One turn moves each row of this set onto another row. After a few examples, where does it send each row asked below?
kiga: [-24  15  13  -5  23 -11  31 -28 -11  19  28   0]
zosa: [  3  19  21   1  23 -21  -3   9 -17 -18   3 -19]
sok: [ 30  -3  28  -8  22  -3  28 -17   5 -14  16 -22]
Toza: [-16  17 -15 -21  11 -13   3   1  -1   2  11  15]
Tigu: [  9 -21  -5 -14  20   0  -9  -2  -2  18  24   4]
bopeb: [  7 -12  12  16  16 -15  19 -15  27 -11  34   6]
bazig: [  8  20  21   9   8 -11   6  14 -23 -21  15  -3]
boga: [  4 -14  -3 -11   1 -24  24 -13 -21 -20  12  17]
raku: [  1  15  16  10   6   0  19  17 -15 -13   9  19]
Tufof: [ 20  13  16  -5  15   0  21  -7  11 -24  26 -28]
temiz: [-22 -25  32 -19  15 -12  19  -2  -4  12   5  -9]
fuda: [-25 -12  25  -8  10 -22  40   5 -17   7  21  -7]
buf: [-10   9  11 -22  20  10  21 -16  -4  31  17   1]
Kel: [ 32  -2  27  -6  26  -2  23 -15   5 -15  21 -23]
pel: [-13   4  13 -26  17 -10  22 -31 -22  15   1  -2]
Sime: [ 10 -13  -6  -4   2 -28  26  -5 -18 -27  10   4]
Tad: [ 11 -30  -1 -16  24  -1  -6   1  -4   9  24   5]
nem: [  4  -5  10  11  15 -18  21 -31  16   0  41   9]
Niro: [ -7   3  14  -6  25  -4 -18   0   8 -24   8 -14]
kam: [  5  17  19   9   6  -3  18  13 -13 -17  10  19]
naku: [-13  -7   0   1  15 -31  43  10 -13 -12  19 -14]
Nizud: [-7 -8 17  2 11 -3 30  5 34  5 10 -1]
bikad: [-17  -6  -1 -11  38  -9  -8   1   0 -26  16 -12]
Pasit: [  7  17  21  -8  22  -3  -4   3  19 -14   2 -21]
Kemi: [-19  20  17  -5  25 -17  27 -26 -10  20  23   3]
mamem: [-15  11   9 -30  18 -13  20 -29 -15  14  -2  -1]
Rozu: [  3 -27  28  -5  23 -21   6   5 -10  10  -5 -13]
mabu: [ 21  18  27  -4   5 -22  20 -22  -3  10   8  13]
rom: [  8   2   2 -18  38 -25   7 -22  -1  11  35 -23]
maf: [-17 -13  25 -16   9  -2  41   2  13  13  22 -10]
dal: [-20  -9   1  -8  41 -10  -6  -3   0 -23  17 -14]
Gider: [  5  -9  -8 -12  -3 -24  21 -19 -23 -13   7  13]
batu: [ -5  13   8 -24  25   3  21 -13  -5  33  19  -5]
rit: [  9  30  12   2  17 -10  22   9   5 -20  21 -23]
kef: [ 16 -28   3  -6  24  -5 -10  10  -3   5  16   1]
kagoz: [  7 -12  15  12  16 -13  24 -23  17  -5  42  11]

nem turns into Gider
sok turns into raku
Now find these:
mamem turns into batu
kagoz turns into boga
kam turns into bikad
buf turns into kiga
Tufof turns into bazig
bopeb turns into Sime
fuda turns into temiz
zosa turns into Pasit
Nizud turns into naku
Toza turns into rom

One turn moves each row of this set onto another row. After a few examples, where does it send each row asked below?
kefav: [ 15  -1  -1 -18   5  10  14   0  16   6  22   5]
roz: [-12  -9   9  20 -17 -12 -10   2 -19 -15 -21  20]
tok: [-22 -15   1  -2  -4 -16  20  17  11  16  -8   2]
veba: [-14 -21   5  -8   4  12 -10  12  16  -2 -20  32]
diri: [-11 -14 -13  13   3  -6  16  -1  17   9  10 -19]
med: [ 15 -11  10 -10 -13  18  14  -8  17  -5  18  11]
Varob: [-16  -2   0  13  -1 -17  -4  -4 -28 -15 -28  -4]
ruvi: [  2   6  18   5 -13 -15 -26   3  -6  -1 -15  23]
zuna: [ -8 -19   1  -3   8   2 -19   0  -3 -14 -26  37]
finu: [ -4   6  -9   3  13  -9  -6 -35 -16 -18 -16   9]
tuz: [-21   8  18   3  15  10   5 -14 -19   1  -3 -20]
zas: [-18 -14   2 -11   1  18   5  10  29  10 -12  15]
moz: [ 16  -1   4  -5   8  21 -18  -3 -21 -27  -6  11]
kovek: [ -7  12  -9   3   8  -2  10 -39  -3  -7  -6  -6]
Doku: [-17  -9  18   4 -16 -13 -15  14   3 -16  -7  25]
Nabek: [-17 -14  15  -2  12  -3  19   4   1  28   7   9]
dofe: [ 17 -10 -16 -16  15  -2  19 -11 -11  -2 -12 -17]
kon: [ -2  -3  16  -9  -2 -22 -17  14   8   9  -7  26]
zileb: [ 21 -18  -7   7   0  11  16 -22 -26  -6 -11   6]
mufi: [-11 -24   2   9  -7   2 -12  22  25  -4   3  10]
fiso: [ 22 -23  -3  -2 -17  17  13   5   5   9 -13  16]
Kop: [-10  -9 -11  23   5  -5  15 -20   0  -2  14 -17]
pereg: [-25   6   5   3   8 -14   4 -11 -19 -20  -7 -18]
bar: [ 12   0 -10 -18  21   6  20  -9  -2   4  13  -9]
Mumo: [-11  14  11   9   4   3 -10 -12 -26  -3 -22 -15]
nake: [ 15  -4 -13  -3  20  11  17 -17 -24   0   1  -6]
bam: [ -4  -7  -4   2  13  -7 -17 -19 -16 -21 -25  26]
remas: [ 20  -4  -3 -13   4  14 -22  17  -7 -15 -18  11]
kis: [ 16  -4  -2   5  11  20   1 -18 -31 -16  -1   7]
Bifal: [ -9  -7  -7  21  11  -9  -3 -23 -13 -22  10 -12]
Fep: [ -1  12  12  14 -10  -6 -21  -6 -22  -3 -25   5]
Fut: [ -7 -12  -7  17  13 -12 -20 -10 -18 -28  -7  -5]
lag: [-21 -11  10 -10  -5 -19  -4  25  16  -3  -8  11]
Vurig: [-13   8  -8   0   2   9  21 -27  14   8  -3 -10]
Duki: [ 13 -10   7 -24   8   9 -18   5  -3 -31  -9   4]
bobeb: [-23  -4  20   3  15   9  18  -9  -9  15  10  -7]
kana: [ 19 -20  -9 -19   2   6  -4  18  -1  -5 -29   3]
dat: [ 16 -13  12  -2  -2  18  -5 -18 -17 -29   4  17]
Nevi: [ 21  -8  -2  -8 -10  14   7  10  15  12   7  19]
gaka: [ -3 -23  -8  19   5  -9 -25   8 -13 -21 -18   9]
guzuf: [-17  -3  -4  -7   0  16  18  -6  28  14  -6  -2]
fudok: [ -9 -13  12 -10   8 -18   3  15   9  24  -2  19]
noz: [-28   2  14   8   0  -5  19 -16  -7 -10  13 -11]
vefan: [-13 -18  -6   4   0  -3   3  16  30   5   9  -9]
Zopu: [ 11  -2   1 -28  11   4  11  -8  12 -12  13 -12]
Pav: [ -5 -29  -1  19  -7  -1 -21  18   5 -11 -11  18]
baro: [-25 -11   7  12  -7  -6  30  -4   2  12   6  -1]
fas: [ 24 -10  -7  -9  -8  13  -8  20   5   5 -16  18]

tuz turns into ruvi
kefav turns into kis
Now find these:
diri turns into Fut
Duki turns into med
Varob turns into lag
veba turns into Vurig

